Here are some points:
array([ 62.,  40.,  54., -12.,  -7., -60., -42.,  34.,  -2., -57.,   1.,  18., -45.,  67.,  56.,
         4.])
array([ 40.,  23.,  90.,   2.,  33., -78., -26., 104.,   8., -74.,  14., -43., -19.,   9.,  30.,
         8.])
array([ 11.,   6.,   3.,  18.,   1.,   5.,   6.,   7., -72., -45.,  -8., -49., -32.,   5.,   8.,
         7.])
array([ -96.,   23.,  -99.,   60.,  -27.,  108.,   54., -120.,   -2.,   17.,  -48.,  -36.,   31.,
         13.,   17.,  -68.])
array([  6.,  28., -26.,   8., -49.,  48.,  30., -65.,  33.,  -5., -66.,  31.,  34., -24., -42.,
        11.])
array([-32.,  -1., -52.,  28., -13.,  55., -30., -83., -38.,  32., -55.,   0.,  -4., -14.,  37.,
       -43.])
array([ -3., -29.,   6.,  27., -72., -25.,  75.,  37.,  56.,  40.,  15.,   8.,  43., -22.,  17.,
       -13.])
array([  63.,  -19.,  103.,  -39.,   46., -127.,   -8.,   60.,   38.,  -20.,   79.,  -46.,  -32.,
          4.,    0.,   19.])
array([ 40., -25.,  55., -15., -13., -49., -54.,  30.,  71.,  19.,  44.,  50.,   4.,   7.,  -4.,
        34.])
array([ 20., -39.,   7., -29., -19., -28., -20.,  49.,  59.,  51., -27., -15.,  84.,   8., -40.,
        41.])
array([ 34., -34.,  54., -74., -65., -43.,  -3.,  43.,  63.,   4.,  52.,  13.,  60.,   0.,  -3.,
        26.])
array([ -34.,   58., -125.,   68.,    7.,   75.,  -23.,  -71.,   42.,    7., -110.,   11.,    6.,
          7.,  -12.,  -52.])
array([-13., -41., -25.,  10.,  -3.,  -6.,  72.,  12., -25.,  55.,  33., -36.,  43.,  34.,  -4.,
        32.])
array([ 47.,   7.,  66., -17.,   3., -72., -38.,  23.,  -3., -71.,  47.,  28.,  15.,  28., -32.,
        64.])
array([ 52., -73., -50., -48.,  13., -56., -18.,  57.,  52.,  69.,  41.,  70., -12., -49.,  52.,
       -44.])
array([-23.,  -3.,  -9.,  -1., -18.,   2.,  27., -10., -41.,  15.,  24.,  16.,  19., -20.,  35.,
         7.])
array([-13.,  -2., -12.,  46.,  16.,  67.,  16., -74., -17.,  19.,  -5.,  15., -20.,  34., -16.,
       -17.])
Then 20 other points, each followed by its number:
array([-68.,   2., -49.,  13., -14.,  91.,  19., -18., -37., -25., -40.,  29.,   3.,   0., -45.,
       -39.]) 0
array([-16.,  12., -34., -12., -37.,  33.,  37.,   0.,  28., -26., -22., -42.,   9.,   6.,   9.,
       -12.]) 1
array([ -10.,   50.,  -30.,  -18.,   92.,   28.,   42.,   12., -101.,  -28.,   30.,    0.,  -86.,
         -8.,   32.,   -4.]) 2
array([-51.,  39., -68.,  -8.,   1.,  35.,   4., -83.,   3.,  20., -26.,  -3.,  -8.,  31.,  41.,
        -1.]) 3
array([ 17., -15.,   0.,  -6.,  -7.,  29.,  59., -52.,  12.,  89., -24., -32.,  20., -10., -15.,
        -1.]) 4
array([ -27.,   55.,   23.,  -64.,  125.,   -7.,  -61.,  107.,  -85.,  -46.,   55.,   75., -118.,
         43.,   61.,   20.]) 5
array([ 43.,   0.,  88., -68.,  86., -75., -27.,  75., -13., -24.,  53.,  13., -54.,  -2., -30.,
        72.]) 6
array([ -1., -23.,  27.,  34., -65., 127.,  58., -82.,  58.,  17., -25., -12.,  41.,   0., -45.,
        20.]) 7
array([  57.,   20.,   39.,  -37.,   48., -108.,  -14.,   88.,   -3.,  -15.,  127.,  -43.,   -7.,
          4.,   38.,   13.]) 8
array([-20.,  17.,   4.,  10., -17.,  53.,  51., -23., -18.,  47., -59., -12.,  18., -10., -63.,
       -14.]) 9
array([-33.,   9.,  45.,  30., -61.,  43., -10.,  -7.,  18., -83.,   4.,  15.,  12., -56., -28.,
        34.]) 10
array([ 115.,   26.,   55.,  -77.,  127., -126.,  -76.,   71.,  -16.,   -5.,    7.,   19.,  -40.,
         64.,   38.,   33.]) 11
array([  0., -23.,  31.,  -6.,   9.,  -8., -47.,  11., -29., -60.,  71.,  51., -10.,  25.,  -3.,
       -30.]) 12
array([-25., -26.,  -4.,  10., -33.,  67.,   7., -55., -33.,   3., -28.,  15.,  43., -42., -29.,
        -1.]) 13
array([-50., -63., -25.,  50., -72.,  16.,  -8., -22.,   7.,  26., -39.,  33.,  11., -26.,  28.,
       -31.]) 14
array([ -41.,   56.,  -55.,  -25.,   59.,   49., -110.,   14.,    1.,  -56.,  -40.,  -12.,  -66.,
         21.,    4.,   -3.]) 15
array([ -36.,   46.,  -83.,   76.,  -26.,  127.,   -3., -123.,    1.,  -48.,  -59.,   38.,    8.,
         -2.,   -7.,  -68.]) 16
array([ 13., -23., -52.,  -5., -19., -52., -13.,  20.,   3.,   0.,  -1., -13.,  -2.,   1.,  26.,
        -3.]) 17
array([-69.,  57.,  -9.,  53.,  12., 127.,  13., -42., -51., -61., -36., -51., -14.,  35., -56.,
        -4.]) 18
array([-16.,  35., 127., -16.,  24., -98.,  21., 112.,  -7., -75.,  56., -24., -38.,  -1., -60.,
        17.]) 19
Which two of these numbered points are nearest to each point below, looking only along the 5 directions in which the first points spread most? Their numbers follow each, nearest first.
array([-49., -35.,  10.,  22., -26.,  78.,  30., -15.,  -3.,  40.,  10.,  -5.,  17., -30., -43.,
       -16.]) > 4 13
array([  1.,  -9.,  28., -10., -47., -47., -16.,  71.,  42.,   6.,  -4., -22.,  -4., -22.,  38.,
       -24.]) > 17 1
array([-10.,   6.,  -5.,  -5.,  92., -60.,  18., -32., -83.,  18.,  -9., -13., -53., -32.,  22.,
        -8.]) > 2 12
array([ 65., -43.,  31., -50., -14., -77.,  59., -14.,  57.,  70.,  32.,  30.,  44., -36.,  10.,
       -17.]) > 17 4
array([-43.,  27.,  37.,   8., -27., -20.,  21.,   8.,  12., -50.,  58.,  -5.,  10.,  -6., -17.,
        39.]) > 10 12
array([  87.,   28.,   21., -102.,   30., -120.,  -77.,   77.,   60.,   24.,   12.,   16.,  -31.,
        -10.,   43.,   -6.]) > 11 6
array([-37.,  37.,  28., -23.,  -3.,   4.,  15.,  47.,  45., -55.,  93., -26., -19.,  28., -10.,
        -8.]) > 17 12
array([  36.,  -15.,   40.,  -35.,   19., -113.,  -29.,   73.,  -38.,  -16.,   71.,  -11.,  -34.,
        -38.,    7.,    9.]) > 8 6
array([ 18.,   5., -11.,   9.,  69.,  -9., -55.,  69., -12., -22.,  -5., -43., -29.,  26.,   4.,
        -2.]) > 17 12
array([-30., -20.,   0.,  65., -62.,   7.,  31.,  -5., -64.,  20., -30., -31.,  47.,  12.,  31.,
       -19.]) > 1 9
